First come named moves, each a turn or a mirror, each shown by rows before and after it. For each pair of rows after them, which moves, in which order, take the first row to the second? The first pair is done for you.
Gira:
[ -6  12   5  -5   4 -24  12  -6  -7 -14  -9  -7   3   6   2 -14  20   5
   4]  ->  [  1  13  -3  -7   1 -16  10  -8 -17 -20  -5 -12   9   4   1 -11  15   2
   9]
[  4 -10   3  19   8  21   0 -20   2  -7  10 -22  17  -4  24  17  -3  -5
 -11]  ->  [ -6 -12  18  24  13   9   2 -18  19   2   3 -12   8   0  27  13   5   1
 -20]
[ 10   6  -8  -7   4 -10   5  16  -3 -12  10   0   4  12   7   5 -11  -3
  -1]  ->  [  4   6  -1  -5   8 -19   7  16   5  -6   6   6  -2  14   8   2  -6   0
  -7]
[ 13  -8 -14   7   5   4  -2 -11   0 -19   0 -15   9 -13   5  -5 -16   2
  19]  ->  [ -4 -10   9  13  14 -17   2  -5  27  -3 -11   0  -5  -4   8 -11  -2  10
   3]
Gekud:
[  7  -8   6  12   7   7  -4   4   0 -12  -1  -4  -1  -8  13   2   2  -4
   3]  ->  [ 5 -8 11 15  5  4 -6 -1  3 -9 -6 -4 -3 -9 14  0  6 -3  4]
[ 15  -3 -13   9  18  -2  -8   7  -2 -16  -1  -8   6 -12  16   2 -17   6
   2]  ->  [  1  -5  12  17   7 -15 -12 -15   7   1 -17  -3   1 -10  13  -3   2   9
   8]
[-20  -9   4   0  14  13  -6  21   2  -1  -7  18  12   1  -9   1  11  -3
   9]  ->  [ -8  -1 -14   6  21   6   0  21  -3 -16   2  13  11   0   2   2   5   9
  11]
[-4  1  3  6 -2  2  0 -4  3  1  6 -2  0  5  6  4  6 -1 -4]  ->  [-3 -2  2  3 -1  6  0 -2  1  3  8 -1  1  7  4  5  3 -3 -6]
Volit:
[ -5   0   6  -6  -9 -12  -4 -21   7   7   2   0  -1   5  -7  10  22  10
  16]  ->  [  0  -3   2   2   0 -20  -7 -18  10  -2   0  -2  -3  -1   8  11  18  18
  14]
[  3  -7  -8  18  12  25  -1  -1  -3 -10  14  -6   7  -2  21  24 -13 -10
   1]  ->  [ -3  -5  -1   4  -3  35   1  -3  -5   2  16  -5  11   5   1  24  -6 -24
   2]
[-10 -28  25  15  26  20  -7   5   3  11  -2  -2   2  -9  18   4 -10 -12
 -15]  ->  [-14 -26  28   5  15  27  -5   2   2  19   1  -1   2  -4   5   4  -4 -23
 -13]
pelal:
[-10 -15  18   2  -3   5  -8 -15   6  13 -11  -3   7  -5  -2   1   7 -16
  -1]  ->  [  3 -10   2  15  17 -10  -7  -3   7 -10  -9  -3   2 -12  22   2  -5   7
  -6]
[ -2   8  -9  -9 -13  -3   6   7  -4   5   5   3  -7   6 -17  -8  -8  -5
   6]  ->  [ -7   2   6  -1 -12 -12  -1  -3   4  10  -8   5 -10   1 -12 -10  -2   0
   8]
[-18 -15 -18  17 -16   7   2  -6  12  -4   2 -14  19   5   0   3   9  -8
 -12]  ->  [-16 -17 -15  22 -11   1  -1  -8  14  -4  -2 -13  17   3   7   2   9  -3
 -11]
Pairs:
Each pair is 2 to 3 moves apart.
[ 19  -1  -3  10  16   0  -2  26 -15 -12   3  -1  10  -6  38  -4  -9   6
   1]  ->  [ -6   1  26 -15 -11  10   4  21  -4  25  -1  14   2  15  -3 -14  15 -18
  -4] : Volit Gira
[  2  26  -7   0  -1 -34  20   3   2  -4   2  19 -17   9 -11 -14  11  25
   0]  ->  [ -2   7   7  10  20 -37  10  14  14  -5 -12  23 -17   0   6 -11   4  23
  -8] : Gekud Volit
[-16  -5  11 -10   3  -4   0  -2   9   8  -2  -1  -9   7  -2  -2  11  -5
  -6]  ->  [ -2 -11  -7 -12   9  10  -2   6  -3  -7   5 -10   2   0   5   6  -5 -11
  -1] : Volit Gekud Gira
[ -3  -2   4  -5  -7  -6  -7   4  -5   9 -15  15  -4  -3 -18 -11  -1  -1
   7]  ->  [ -1   1   0  -5  -6 -10  -4   7  -5   7 -13  17  -9  -3 -18 -11  -4   4
   6] : pelal Volit
[  6  17  -7  -1  -3 -26   4   1  -1  -3  -4  19 -17   5  -7 -11  11  21
   4]  ->  [ 12   9 -20 -13   8  -4   6  27  -6  -8  12  16  -9   8  -9  -4  -4   6
  -5] : Gekud Volit pelal
[  3  14 -14  -8 -15   7   9 -16 -11  -4   1  -7   5  -1 -12  -1   2  -4
   5]  ->  [ -3  12  -2  10   6 -17  11 -10  11  -5 -10   0  -7  -3  11  -5   4  17
  -9] : Volit Gira
[  5  -7  -9  12  -2  10  -1 -12  -8  -6   8 -17  13  -7  12  11  -4  -3
   4]  ->  [-14  -8  18  11  -2  -3   5 -10  15  15  -3  -2   1   5   7   3  12  -3
 -10] : Volit Gira
[ 15 -22 -18   3  11  11 -17  12 -23 -11 -14  -6  12 -22   8   1 -18  -3
   9]  ->  [ -6 -32  17   2   5   4 -22   5  -1  15 -32   6   4 -16  -2  -7  -2 -14
   3] : Gekud Gira Gekud
[-15 -12  13   8   6  -4   3  -3   4  12   0 -11  -2   1  16   5   2  -7
 -15]  ->  [-10  -4   0  -7  -6  13   9   4 -11  10  14 -14   3   5   1   8  -1 -17
 -11] : pelal Gira Volit
[ 10 -12 -21  -5  12  16 -10  -9 -14  -6   0 -13  11  -7  10  10  -4 -13
  -4]  ->  [  6 -15 -11   5  11   6 -14 -22  -8  -3  -9 -14   7 -12  19   6   1  -6
  -2] : pelal Volit Gekud
[  8   3 -12  -1  -4  10  -7  -4 -13   1 -12  -4  -1   0 -12  -4   1  -4
  20]  ->  [ -2   0   3   3  10  -8  -1   9   8  10 -19   9 -14   4  -4  -9   8   2
   3] : Gira pelal Gekud
[  8  -5 -13  11 -14   7   2 -18 -19  -1 -14 -13  14 -16  24   1 -15  -4
  18]  ->  [  8  -1 -13  14 -12   2   3 -20 -16  -3 -15 -13  10 -15  28   0 -14   1
  18] : pelal Gekud pelal
[ -3   2  -5  17 -13 -30  -5 -22   1 -17  12  -9 -14  -7  16  -3   2  12
  16]  ->  [ -3   5  -4  11 -20 -28  -5 -24  -4 -16  10  -7 -15  -6   7  -4   4  10
  20] : Volit pelal Gira
[  7   4  -8  -7   8  -4 -12  17  -1 -22  -7   9   9  -8   6   4 -18  16
   8]  ->  [  7   2 -10  -9   7   2  -9  17  -2 -23  -1   7  12  -5   5   7 -18  10
   6] : pelal Volit
[ 15  -4  -4  10   9  -6  -9 -11  -5 -13 -11  -5   6 -20  10  -5  -6   6
  17]  ->  [  9  -6   7   8   1  -4 -14 -19  -3  -4 -16  -5   6 -19   2  -5   0  -1
  20] : pelal pelal pelal
[ 14   9 -18  -3  -5  -6   6  -5 -11 -12   7  -3  -1  -1  -3   4  -1  12
   4]  ->  [  2  -2  -5 -18  -7   7   8  10  -3   4   6   6  -1   8 -18   2   2  -8
  -7] : pelal Gira Gekud
[ -4   2   1   1  10  12   9   8   1  -2  19  -8   3   9  14   8   1  -4
 -17]  ->  [ -8  11   8   5  -1   3  12  -9   3   6  15 -10  -1  12   9   6  13   2
 -12] : Gekud pelal Gekud
[ -2  -2   4  13 -16 -25 -10 -24 -14  14  -9   8  -9  17 -20 -11  20   6
  13]  ->  [  1   9  -7   8 -18 -23  -3 -18 -21  10   3   7 -11  23 -23 -11  20   8
  11] : pelal pelal Gekud
[-20   0   5  -5 -11  -2  13 -30   8   7   5 -15  11  -9   0   8   8   1
 -10]  ->  [-14 -12   6   4  11  -7   7 -14  16  -2  -1  -9  10 -17  18  10  -5   6
 -18] : Volit Gekud pelal
[ 10   3 -15   6   7  28  10  -1 -13 -27  30  -7  20  -7   8  19 -23  -9
   8]  ->  [-23  -3  27  -1  14  11  19  19  26   9  16  21  -3  12  -2   3   1 -14
 -21] : Gira Gekud Volit
[  5  -3  -9   7   4   1   3   8   3 -14   2  -7  -4  -7  15   4 -10   4
  -1]  ->  [ -8  -7  10   9   1  -7   1   2  14   1 -10   0 -10  -4  11  -1   1   1
  -6] : Gira Gekud
[ -3  -2 -10  -1   4 -11   3  31   1 -11  14  13 -21   3   0  -4  -5  10
  -4]  ->  [ -2  -7  -9   6   9 -13   1  28   3 -15  12  11 -19   0  11  -1  -6  12
  -6] : pelal Volit
[  4  18 -17 -11 -18   5  14 -14 -21  -7  23  -9   1   8 -13   4   0   2
  11]  ->  [-13  16  10  -3 -21 -14  12 -28  -2   8   7   1 -10  12 -14  -5  17  10
   6] : Gekud Gira
